One turn moves every row onto another: examples first, then more rows asked
Gusir: [ 10.1  -3.0  -6.4   3.0  12.5 -13.2  13.8  -3.6 -22.0  -4.5  -1.8  24.5
  16.1  -2.9  13.7  34.9  -4.3 -15.3  -1.5 -22.3   6.9  10.2  -6.2 -12.7
  -5.5  -6.4  -6.1  -7.5   3.5  16.2  -5.6  -7.6 -25.2  -5.2   4.5   7.3
  22.8   4.8  -9.6]
Feb: [-32.8  -3.5  -3.6   0.8  -1.2  -0.8 -20.1  16.9  14.7  -1.2  -9.1 -29.6
  -8.4 -17.0   1.8 -14.0 -12.1  30.7   1.4   9.3  12.5 -10.5  -1.9   0.9
   8.1   6.9   0.6 -11.8  -7.4   0.7  -7.2 -21.6  18.1  -8.5  -9.0   8.1
 -15.9   1.7 -13.1]
Vamin: [ -3.2   4.0 -34.5  14.6  14.0  -3.1  -2.7  -5.7  -1.1 -13.9 -18.8  32.7
   1.6  -5.5  -2.9  30.6   3.3  -5.0  -7.4  -8.4  -3.6  10.0   1.9 -18.0
   6.1 -13.9  -8.2 -21.6  -6.1  -3.2 -13.2   0.4   4.7  -6.5  -4.5   1.8
  26.1  17.2 -17.8]
nef: [ -1.6   0.0 -27.4   4.2  13.9 -16.0  -3.3  -0.5   6.0 -16.0 -15.1  22.9
  12.6  -0.7   7.3  43.4  -6.2 -13.0  -2.3  -9.4   7.8  -5.0  -6.6 -15.0
   9.3  -3.9  -8.2  -7.4  -5.2   2.8 -11.4 -21.3  -3.9 -12.3 -15.3   1.9
  14.1  -4.8 -18.6]
Banin: [ -3.7 -11.3  -6.9   3.0  -1.1  -0.1  -5.5   4.2   3.2  -9.1   8.5  38.2
  11.9  -7.9   1.6   6.7  -8.5   9.3   0.1  -9.9  -1.8   4.2  -8.0  23.2
 -11.9  -3.9 -26.6  -3.7  -5.0  12.2 -10.1 -27.2 -24.7 -19.5  16.4   5.7
  -8.0  -4.0  20.1]
dalok: [-17.5   0.9 -23.4  17.8   5.0   4.1  -1.0   6.4  12.4  -8.2  -3.9  34.1
   3.5 -10.1  -2.2   6.6  -1.5  -3.4   1.1 -13.5  -1.1  14.6 -16.9  15.2
 -24.1 -11.8 -24.2 -10.6  -8.4  17.4 -20.3 -19.9  -6.5 -22.7   9.5  -3.1
   3.0  -5.8  15.9]
depos: [ -7.2 -13.3 -15.2   8.4  -7.2  14.3  11.2  -1.3  -3.9  -4.9  11.6  29.8
   6.0  -8.0  -2.5   9.1   3.1   0.2  -7.5 -16.2   0.8  23.5  -1.2   8.1
 -13.9  -4.7 -24.9  -3.9  -6.2   7.3 -20.6   0.5  -6.9 -30.9  14.6   3.0
   4.1   5.6  34.0]
lut: [-20.3  -0.6   4.5  13.2 -20.0   0.8  -4.7   8.9   6.3 -27.3  -1.2 -22.9
  -1.5   6.9 -21.9   4.4   1.6   0.7  -1.2   0.1  -6.0   5.6  -9.0  -5.9
 -13.2  -4.5 -42.4  -8.0   0.3  11.8  -8.8  10.9 -28.5  21.1   3.2  -5.2
   0.8 -14.3  10.7]
novo: [ -6.1 -11.2 -27.3   3.3   4.5   8.7   1.1   4.6   3.2 -14.7   1.7  32.3
  11.8  -6.0   6.3  11.5  -8.1  -1.0  -0.4  -2.2   7.2  11.1  -5.1   6.7
  -0.8  -6.3 -37.3  -3.6 -11.9  -8.7 -14.7 -14.7   3.9 -27.5   8.5   3.3
 -10.9   4.2  28.2]
Zadu: [-14.2   4.5   2.4 -11.0   4.4   4.2   0.3  16.0 -19.7   4.2   2.5 -28.8
  12.1 -11.5  32.7 -15.3 -21.6   6.7   4.7   8.3  16.9  11.8  -4.5  -6.7
  -7.8   7.9 -12.9   1.5  -2.8   0.6   2.0  -6.6  19.3 -10.1  14.7  15.8
 -20.7  -3.2 -11.4]
movap: [  7.4  23.1  26.1  18.0   5.6   4.2   3.5  -3.6  -7.8  -1.1   5.9 -18.4
 -17.9   0.0  17.8  -5.9  -8.8  -8.7  -2.3   2.1  20.4 -11.8   6.6  -5.4
  24.0   3.4  20.5  -0.6 -14.0  -5.8   5.4   3.0   4.9   7.4  -2.2 -18.0
 -14.1   5.4 -22.7]
sudi: [-14.1 -13.8 -20.7  20.1  -4.9   1.8  -8.1   3.2  14.9 -15.0   6.2  32.8
  -5.2 -12.7 -16.9   7.8   3.1  16.2  -9.6 -10.9  -1.2   4.2  -3.2  16.2
   0.5  -3.0 -22.7  -7.9 -11.8   6.7 -22.5 -21.9  -8.2 -22.0   8.2   0.1
  -0.8   6.9  24.7]
tusam: [  3.8   8.1 -13.5 -12.2   8.0   1.0 -20.9  -7.4   8.9 -18.3  -3.6  -6.1
   0.6  -4.8  -9.7  -1.1  -8.9  13.7 -15.0  14.0   1.0   4.1   9.2  -1.7
   6.4  -7.6  40.6 -10.0  -8.4 -14.2  27.1 -20.2  25.2   7.4   4.5 -12.6
   4.0  -7.8  -2.2]
Davu: [  9.8  -4.1  -9.1  13.2   4.9 -12.9   2.8 -10.4  -1.5 -10.1   6.8  24.4
   9.0  -9.2 -11.9  23.6   8.6   6.0 -18.0 -19.1  -9.1   5.2  11.1  -9.3
  10.5 -11.8   2.7 -16.7   2.5  19.0 -14.0  -2.4 -18.5 -12.9 -10.9   7.2
  38.2   6.8  -9.4]
fere: [  1.5   9.6  -9.1 -21.5   7.0   8.9  -8.5  -5.2  -8.8  -8.0  -9.5  -6.0
   7.7   2.3  10.0   9.7 -12.6  -6.8  -3.5   5.8   7.3  12.4  -5.4  -6.4
 -18.1  -2.4  37.9  -0.7  -6.8  -9.1  30.9 -16.5  19.8   9.1  19.5 -17.2
  -2.2 -16.5  -4.1]
liral: [ 14.3  25.0  29.5  12.2   8.5  11.0   1.1  -8.4  -5.9   0.2   3.8 -14.3
  -7.4   2.5  18.7 -14.2 -10.4  -1.2  -0.7   3.8   8.4 -13.0   9.1  -1.5
  20.1  -6.2  24.6  -8.8 -10.6  -0.2   7.3   7.3   1.8   5.0  -9.6 -16.9
  -8.9   2.7 -24.0]
kalor: [-18.7   5.9  -3.1   4.6 -17.2   5.7  -2.8   9.0   6.3 -26.4   0.7 -21.8
   9.4   8.9 -11.8   6.4  -0.7 -15.2  -3.6   5.6  -4.6  18.6  -4.4 -10.7
 -14.3  -4.2 -49.3  -4.9   1.1   1.1  -6.5  23.8 -11.1  10.3  -0.1  -2.2
   2.5 -19.3   9.0]
vativ: [ -8.9  13.0 -21.0   4.7  -1.1  15.5   1.0   4.0   6.7   8.9   4.8 -34.2
  -2.9  -9.6   6.0 -27.9   0.6  12.4  -6.7   3.2  -1.4   9.4   2.4   0.3
  -3.3   3.5 -10.6  -3.9  -4.0  14.3  -9.7   4.4  43.2 -18.2  -3.0   6.5
   9.0 -12.8 -18.4]
Beb: [-16.4   1.9  -0.5   8.5  -8.9  -2.6 -10.6  11.2   8.2 -30.3  -6.4 -18.1
   1.7   6.8 -16.1  -0.8  -5.4   1.5   3.6   8.1  -3.6   1.8  -9.2  -2.0
  -6.1 -10.3 -50.3 -15.3   1.2   4.1  -2.0   6.7 -25.3  24.1  -1.1  -2.2
  -4.4 -10.0  10.3]
Sesa: [ -6.2   1.4  16.2   2.2  -9.8   3.2  -6.2   6.2  -6.3   5.6  14.0 -29.6
   9.5 -14.0   8.2 -27.9  -6.6  33.4  -4.4  -3.5  -7.5  -3.5  -0.9   8.1
  -9.6   2.7   5.2  -1.3   1.2  33.6  -7.7 -15.3  -1.5  -7.9   9.6  11.1
  -3.3 -16.1 -16.7]
mema: [  2.1 -13.4 -10.8  -2.8  -1.9   3.8  -0.7  -7.8 -22.1  -7.4 -14.4  37.1
   8.0   0.2   4.5  40.6   0.3   2.5  -0.6 -16.1  -6.4   4.9  -1.3 -14.0
  -3.3  -3.2  -4.5 -12.3  -5.9  -3.9  -5.1  -1.4 -21.9   0.5  13.4   4.6
  11.1  21.5 -11.4]
lel: [  6.9  31.5  24.1  10.4   4.1  14.7  -5.3  -7.2   0.7   5.5   2.8  -8.1
 -12.2   3.3  14.6 -13.5  -7.0  -8.8  -4.5   4.7   1.6  -4.6  10.6   3.4
  11.5  -3.1  24.7 -11.3 -10.6  -3.9   8.8  13.6   7.6   4.6  -6.0 -16.9
  -3.9  -0.4 -34.7]
geri: [-21.6   6.7   2.8   7.2 -15.4  -0.7 -16.0   9.8  17.0 -29.2  -2.5 -17.8
   7.4   6.2 -19.5   1.8  -2.8  -0.6  -2.4   7.8 -11.6   6.7  -5.4  -0.2
 -13.0  -8.0 -42.3 -13.6   2.7   8.4  -5.2   9.4 -24.2  16.6  -4.4  -2.0
   0.7 -21.8   1.4]
razeg: [ -3.5  25.8  25.8   8.7  -5.1  24.0  -4.2  -8.1   0.3   7.6  -5.2  -9.8
 -12.6   5.6  12.4  -3.4  -3.4  -7.0  -1.9   0.7   2.2  -5.3   7.2  -4.0
   2.4   0.0  31.9 -10.2 -12.9  -3.7   3.1  18.1   7.4   1.3  -7.3 -21.5
  -7.6  -0.8 -30.8]
rozi: [ -3.1  16.5  26.2  17.0  -5.4  11.0   2.8  -3.9  -3.5  -0.9   0.3 -21.4
 -18.5   2.5  12.5   3.7  -4.5  -5.4  -2.8  -2.0  18.4 -14.2   5.9 -11.5
  18.3   5.8  30.2   0.1 -17.0  -6.3  -3.5   6.0   6.8   1.9  -8.7 -22.6
 -15.5   1.9 -20.4]
Fekon: [  0.5   4.3  -9.8   2.0  17.8   1.5   7.1  -4.0 -17.3 -10.1  -9.7 -15.0
 -12.3  -6.7  -1.2   0.1  -5.1   0.1  -2.3  -1.9  21.2  12.3 -10.4 -12.8
  -9.8 -12.9  38.9 -10.9  -7.0  -3.5  23.5 -13.1  17.0  16.8  17.8 -19.8
   7.5   7.3  14.9]
Fek: [ -7.1  20.2  26.6  13.3 -11.4  16.7  -1.8  -4.6  -2.4   7.6   2.1 -14.7
 -23.3   2.9  10.1   3.6  -1.1 -11.3  -7.0  -3.6  10.5  -3.5   8.1  -5.1
   8.3  11.4  32.1  -0.7 -15.0  -7.3   0.7  13.8   6.5   2.2  -1.0 -20.1
 -10.4   1.9 -28.3]
fuv: [ 12.2  -4.8   4.9 -12.0   4.1   1.5  -3.2  -9.9 -16.4 -10.0  10.1  -9.3
  -4.2  -7.9 -10.0  -5.2  -4.5  17.8 -17.3   2.4   6.2  10.6  11.8  -1.3
   5.3  -5.7  41.5  -8.0  -2.6  -8.3  30.1  -8.0   7.3  12.4  19.6  -8.6
   9.8   8.3  15.8]
kuvo: [ -0.9   6.5 -17.1   2.5   7.1  -3.4   2.6  -6.2   8.1  -9.8   2.1 -24.0
 -11.9  -6.6 -13.8   4.7   3.2  -3.3 -16.6  -2.8  16.3   9.1   1.4  -8.0
  -0.7  -2.7  44.1  -1.6  -5.7   2.5  16.0 -15.1  29.8  -0.4  -1.3 -20.6
  20.3 -15.7   7.5]
Pomig: [-12.0  -0.8  -4.5   6.5 -14.8   1.3  -1.7   7.6   6.7 -28.5   5.9 -26.1
   2.5   8.1 -18.1   2.7   1.0  -6.0  -6.5   6.1  -0.6  10.8   0.6  -8.7
   1.7  -3.1 -53.2  -6.3   1.0  -2.9  -5.6  20.1 -11.8  12.0  -5.0  -0.7
   2.6 -10.9  16.2]
Tuz: [-21.2  -0.8  -6.3   3.0  -2.8  24.0   2.8   7.3 -12.2  18.5 -19.2 -24.3
 -17.2  -7.2   7.9 -19.0  -2.2  22.3  14.7  -8.1   3.1  -1.4 -19.1   1.3
 -25.9   0.1  -3.5 -14.5  -6.5  17.3  -4.4  -2.4  12.8   4.9  14.1  -0.7
  -6.9  10.0 -11.1]
loguk: [ -9.8   2.8   4.5  -4.0 -14.1   2.3  -6.2   8.4   4.1 -26.3   6.5 -18.3
  13.4   8.6 -10.4  -0.9  -5.6  -7.7  -4.2  10.2  -6.5  16.0   1.8  -3.5
  -5.0  -6.2 -52.2  -9.2   5.0  -3.5   1.2  21.9 -20.1  12.8  -2.5   4.7
   1.2 -13.8  11.9]
Lum: [  6.5  -0.3   5.0 -15.0  -7.4   2.3  -0.1  -9.3  -5.6  -2.2  10.2 -16.3
   1.1  -0.5  -7.3   8.9  -0.7   2.5 -14.8  -7.9   5.1   8.3   1.2   0.0
 -15.0   5.3  50.9   4.5  -1.1   9.0  24.5 -16.8   4.0   3.2  13.8 -16.8
  13.0 -22.8   4.5]
zuk: [ -2.4  -5.2 -19.2   1.9  -0.6   4.2   0.1   0.7  16.5 -10.0  15.7  29.6
  19.1  -7.1  -0.4   5.1  -3.0  -2.2 -10.1  -7.4  -3.2  15.3   3.5  16.4
  -4.1  -5.8 -27.0  -3.8  -3.7   8.9 -17.0 -11.7   0.3 -40.3  -6.0   4.8
   6.3 -15.1  22.3]
tagim: [  5.9 -15.3 -11.8  -5.5 -10.1 -11.4  -9.4  -7.9   1.6 -10.4   5.2  27.1
   9.5  -1.6  -7.9  43.1   3.4   4.7 -17.0 -13.3  -5.8  -4.5  14.2  -5.6
  18.7   8.9  -2.4  -3.0  -1.9  -2.0  -8.4 -12.2 -16.5 -13.9  -6.9   8.6
  18.6   3.4 -14.4]
des: [-14.3 -16.1   7.4 -12.8 -18.6  14.9  -0.5   6.2  -9.7  21.2  13.0 -30.8
 -12.4  -9.9  -0.3 -14.8  -0.7  25.5  -9.7  -3.5   7.8   7.5  12.3   5.2
   2.2  21.5  -5.6  -4.0  -0.4  -0.9   0.3   9.7  13.4 -11.8   6.3  14.4
  -2.7  14.0   0.8]

liral -> lel
tusam -> fere
Now find these:
novo -> Banin
Feb -> Zadu
loguk -> geri
mema -> tagim

